In the data rows, the value 128 means zero.
Here are some points, each followed by its number:
[129.  60. 203. 156. 121. 159. 145. 181. 147. 172.  98. 148.] 0
[104. 130. 141. 130. 142. 151. 155. 156. 148. 150. 128. 114.] 1
[140. 128. 120. 113.  66. 121.  99. 151. 115. 127. 129. 128.] 2
[107.  40. 201. 133. 124. 165. 145. 177. 164. 172. 112. 161.] 3
[126. 126. 121.  75.  92.  84. 136. 126. 151. 144. 125. 139.] 4
[156.  82. 151.  95.  64. 137. 120. 130. 139. 120.  91. 151.] 5
[124.  77.  82. 174.  85. 139. 123.  61. 110. 107. 125. 149.] 6
[ 77. 141. 110. 154. 135.  74.  83. 129. 165.  70. 156. 147.] 7
[182. 139. 134. 112. 129. 194. 116. 140. 101. 142. 117. 169.] 8
[189. 121. 122. 134.  97. 135. 104. 103. 119. 121. 125. 115.] 9
[120. 155. 147. 169. 152. 139. 134. 148.  97. 152. 149. 105.] 10
[184. 131. 142. 127. 102. 139. 102.  94. 100. 118. 112. 111.] 11
[166. 123.  93.  91.  52. 120.  92. 131. 127. 131. 140. 135.] 12
[133. 127. 124. 118. 175. 152. 126.  96. 146. 144. 157. 143.] 13
[143.  76. 151.  99.  55. 135. 139. 119. 142. 135.  95. 141.] 14
[140. 163. 122.  88. 104.  71. 138. 144. 136. 146. 131. 126.] 15
[149.  76. 158.  87.  56. 142. 141. 117. 134. 132. 101. 158.] 16
[107.  68. 187. 147. 117. 155. 152. 184. 157. 167. 112. 154.] 17
[ 62. 142.  95. 158. 113. 132. 135.  82.  61. 104. 116. 125.] 18
[102. 115. 148. 125. 146.  67. 119. 106. 118.  94. 135. 111.] 19
New points follow, each followed by the numbers of its two nearest points above, smallest number first.
[184.  70.  59. 204. 100. 119. 132.  67. 173. 121.  90. 137.] 6 9
[ 90. 121. 155. 147. 137. 124. 151. 153. 153. 142. 122. 105.] 1 10
[152. 146. 103. 134. 150. 143.  95. 158.  71. 121. 134. 178.] 8 10
[ 74. 129. 124. 140. 115. 132. 126.  96.  93. 101. 114. 124.] 18 19
[ 73. 107. 101. 162. 131. 134. 133.  71.  97. 116. 124. 127.] 6 18
[100. 143. 189. 120. 160. 115. 131. 162. 183.  98. 134. 124.] 1 19
[170. 129. 168.  81. 192. 113. 139. 121. 121. 151. 152. 137.] 1 13
[138. 134. 115. 165. 187. 136. 107. 105. 127. 144. 148. 178.] 10 13
[113. 117. 135. 133. 147. 138. 165. 167. 160. 170. 119. 116.] 1 17
